Each row is where one point has got to under a steady rotation. How many ticks took it there?
The counts run from 0 to 966.
[122 128 168  97 136 101 112 128 146 131 117 100 101 147 154  88 137 142
 106 132 118 134 107 103 125 136 113 157 143 196 128 157 187 176 153 149
 106 142 133 150  91 180 121 142 118 128 104 115 139 107 151 194 112] : 848
[126 130 148 102 172 134 117 116 165 128 143 103 134 166 148 138 118 162
  96 128 122 134 104 130  98 113 110 104 184 173 141 140 156 148 148 158
 136 111 135 159  79 172 129 174 142 140 124 131 145 122 157 216 111] : 963
[123 171 152 119 121 117 106 158 153 156 102 122  98 141 168 111 124 143
  84 158 140 131 123 134 149 130 119 138 141 170 106 151 165 170 149 148
 117 110 139  96  70 165 114 136 112 141  83 158 110  74 148 151  92] : 469
[117 111 173  87 121 121 125 132 165 135 140 141 169 158 161  94 106 105
  81 109 110 135 118 109 139 112 117 146 144 179 122 156 210 152 150 137
 124 117 123 185 121 161 109 129 118  79 112 139 158 115 137 158 110] : 316
[135 133 139 119 136 124 106 152 149 153 130 124  72 115 161 152  88 161
  92  94 155 127 138 109 164 116  86 120 150 164 108 134 138 192 154 120
 149 111 174 151 118 167 158 172 159 105 118 150 120 117 136 138  80] : 441
[125 181 167 115 121 116  87 160 148 132 100 132 141 104 155 134 115 127
  52 111 159 115 134 161 141 120 109 154 131 193  82 130 148 157 143 135
 136  96 126 111  74 147 111 154 114 103 132 130 123  94 129 146 115] : 608
[114 160 148 123 121 111  86 162 126 144 110 106  73 100 140 131 123 146
  93 121 136 146 118 101 138 110 137 134 143 191  76 153 156 157 128 139
 141 117 149 126  64 181 137 168 139 120 129  97 114 106 146 172 117] : 40
[118 118 168 114 123 130 117 151 157 159 138 145 116 138 184 111  92 133
  86 123 164 105 127 105 151 109  93 115 160 151 117 143 144 186 170 113
 153 122 157 152 108 162 140 156 160 145 145 133 118 135 122 172 110] : 401
[123 123 184 117 128 105 117 125 163 110 143 115 153 137 138 116  82 110
  96 135 178 145 121 108 127 117 112  98 168 182 150 134 173 109 143 139
 143 124 147 177  90 153 102 134 146 113 111 148 107 118 168 173 122] : 876
[121 108 191 103 107 134 113 132 177 113 125 109 136  90 133 119  86 108
  84 116 182 135 139 103 150  86  93  97 162 180 114 130 153 116 120 126
 146 114 152 168 103 148 132 136 144 106 132 130  95 128 155 148  98] : 833
[ 81 109 174 127 145 152 108 132 137 162 140 109 128 114  97  99 115 146
  97 117 122 160 101  49 129 140 127 139 130 158 103 147 151 157 119  80
 133 150 143 152  83 181 116 166 112 125 114 111 133 113 171 153 142] : 372
[133  95 181 122 141 124 102 163 142 152 138  95  82 146 149  93  97 153
 101 143 146 147 119  84 144 141 113 141 137 162 158 148 150 151 148 103
 136 145 159 152 103 187 138 175 121 152 105 139 110 122 165 189 110] : 666
[123 158 158 159 144  91  92 133 117 150 123 117 102 110 149 153  87 156
 107 143 150 134 127 114 148 119 125  81 167 172 127 155 155 163 122 136
 171 128 166 149  60 176 145 160 160 120 107 128 105  99 181 131 131] : 532
[168 114 150 112 136 125 102 155 159 140 113 124 109 123 163 122  99 134
  67 127 124 136 169 122 166 107  87 140 156 176 128 160 154 153 130 106
 139  85 140 162 116 148 157 170 114 101 101 181 124 124 161 145  98] : 96
[114 149 157 122 100 129  88 160 147 183 120 145 101 133 161 110  69 103
  78 111 140 141 139  95 160 134 124 121 140 153 111 144 178 183 144 129
 141  92 149 136 102 161 101 152 133  98 102 169 114  99 137  87 116] : 128
[120 145 173 116 161 144  94 150 150 139 120 123 150 150 128 117  92 147
  66 115 135 105 112 132 119 106 129 162 140 162 148 105 169 158 175 126
 113  98 107 113  96 170  73 122  93  91  95 165 133  98 157 156 111] : 700
[130 119 160 108 152 123  86 124 126 122 123  82  91 119 166 131 116 150
 107  98 110 142 121  90 128 156 116 159 139 200 122 126 165 155 147 152
 134 106 149 157  92 174 119 196 114 124 119 111 147 102 139 187 126] : 618
[156 108 162 100 134 128 116 152 149 119 114 135 144 125 177 141 116 147
  79 132 176 128 146 126 139 105  48 143 148 169 100 133 131 174 155  92
 172 122 158 160 124 144 141 154 127 126 120 152 108 122 133 182 111] : 631
[116 158 132 122 154 123 104 145 153 114 135 117 139 127 114 126 102 156
  94  94 190 115  90 110 102  75  96 106 179 184 116 138 160 172 157 117
 118 116 133 157  87 164 128 152 167 128 137 113 128 122 142 197 125] : 785
[101 125 164 117 162 143 107 126 156 131 132 124 174 118 111 125 124 159
  89  84 141 106  92 128 111 100  98 136 145 189 109 130 164 173 167 109
 111 127 114 159 108 168 119 137 131  92 124 110 136  93 154 163 115] : 407
[ 93 134 191 116 152 131 117 120 130 130 115 130 162 122 146 136 117 145
 119 100 119 126 139 103 122 119 117 157 120 188 115 108 184 166 162 149
 137 110 122 146 109 169  57 108 122  74  87 144 151  80 152 149 115] : 502
[152 148 146 107 151 110  92 145 147 141 105 121 131 152 158 138 110 138
  71 114 124 135 120 162 154 142 107 135 134 186 127 135 182 165 154 131
 108 103 123 133 103 153 144 162 102  91  97 164 147  76 163 148 102] : 93
[103 126 174 123 173 141 122 116 135 123 120 128 191 132 135 150 132 158
  74 159 115 141 122 150 139 124 122 130 137 171 119 143 149 135 125 106
 145 132 120 145  61 163 124 127 110  75  92 143 132  85 198 154 111] : 720
[112 104 179  84 128 150 130 140 194 142 144 111 150 159 134  80  94 121
  69 123 118 141 112  88 130 106 132 138 156 157 138 152 185 136 135 145
 105 116 117 158  99 165  86 133 119 102 112 154 134 118 152 168 104] : 697
[ 87 170 163 135 128 125  86 156 138 156  98 112 113 111 122 136 105 133
  88  99 159 135 115 119 158 135 125 135 105 181 114 109 167 161 149 142
 112 113 143 119  91 165  93 138 115  89  90 134 112  58 164 114 110] : 81
[139 148 137 120 172 118 111 179 125 140 106 109  89 114 141 175  92 167
  83 111 144 124 143 146 150 119 113 160 129 175 125 116 122 159 151  99
 157  98 163 122  96 165 123 166 115 109  96 156 103 103 166 146  93] : 481
[131 118 165 137 127 114 118 140 141 136 126 119 152 127 149 117 114 137
  77 170 154 157 144  96 145 107 104 101 158 166 112 182 148 134  96  88
 161 136 154 166  71 158 164 147 135 113 114 147 111 121 187 168 125] : 718
[112 123 173 125 164 133 116  92 147 115 132 131 194 158 138 128 103 147
 110 131 137 122 108 118 104 128 108 108 150 187 156 122 180 149 154 142
 137 111 117 168  85 157  85 122 128 118 100 157 145  91 173 166 145] : 542
[114 120 171 139 121 154  88 154 135 178 119 155 147  92 136 113 105 134
  72 121 132 131 137  80 161 126  97 137 122 153  93 137 148 183 130  66
 150 117 133 133 110 156 121 163  99 110 121 154 114 110 156 106 135] : 370
[109 176 149 117 121 119  86 158 138 159 107 128 101 109 170 140 116 134
  71 113 141 139 117 151 167 134 132 155 127 184  67 139 150 170 153 139
 141 108 150 112  69 161 132 176 131  91 129 106 119  80 139 134 110] : 41
[ 92 114 175  86 116 128 118 151 151 156 130 100 119 158 162  83 112  94
  75 110 105 170 107 101 172 149 146 148 121 159 107 143 185 130 137 157
 115 128 142 155 101 172 109 156 128  85 124 122 144  89 147 148 101] : 86
[118 127 164 106 146 112 116 132 145 133 146 139 140 166 165 116  93 131
 110  97 147 126 100 104 119 136 129 126 144 183 135 124 194 179 174 151
 141 123 128 180 105 165  91 144 156 121 134 122 160 122 128 182 135] : 356
[ 77 106 177 116 153 135 162 141 149 134 141 116 150 153 148 133 121 164
 102 139 136 150  90 106 143 126 126 127 142 159 120 134 158 147 149 104
 151 175 161 171  84 189 122 113 149 106 101 122 114  92 174 180 107] : 110
[120 136 149 111 142 145 128 186 126 152 106 131 116 116 153 155 103 147
  84 114 150 169 150 146 175 134 103 164 110 164 100 116 134 162 145  75
 155 109 173 132  98 152 121 171 110  95 102 164 121  82 149 128  97] : 862
[107 143 161 137 136 127  69 114 155 138 106  81  85  86 135 108 116 137
  95 124 136 137 144  95 134 133 120 121 163 188 124 138 153 125 125 149
 137  91 144 127  78 173 130 183 119 121 115 128 108 118 168 154 113] : 615
[ 88 118 181  93 110 120 119 134 144 150 127 116 122 130 138  97 121 109
 111  86 125 179  97  72 149 152 116 143 102 192  99 129 198 156 137 138
 119 132 156 169 107 160  99 154 130 115 108 129 144  84 127 142 128] : 463
[ 87 113 180 120 163 140 129 136 159 160 147 141 141 136 156 137 105 153
  73 126 153  95  88 153 167 120 108 132 136 141 142 126 137 168 174 115
 138 146 150 141  97 187 135 131 144 103 119 127 103  91 171 153  82] : 446
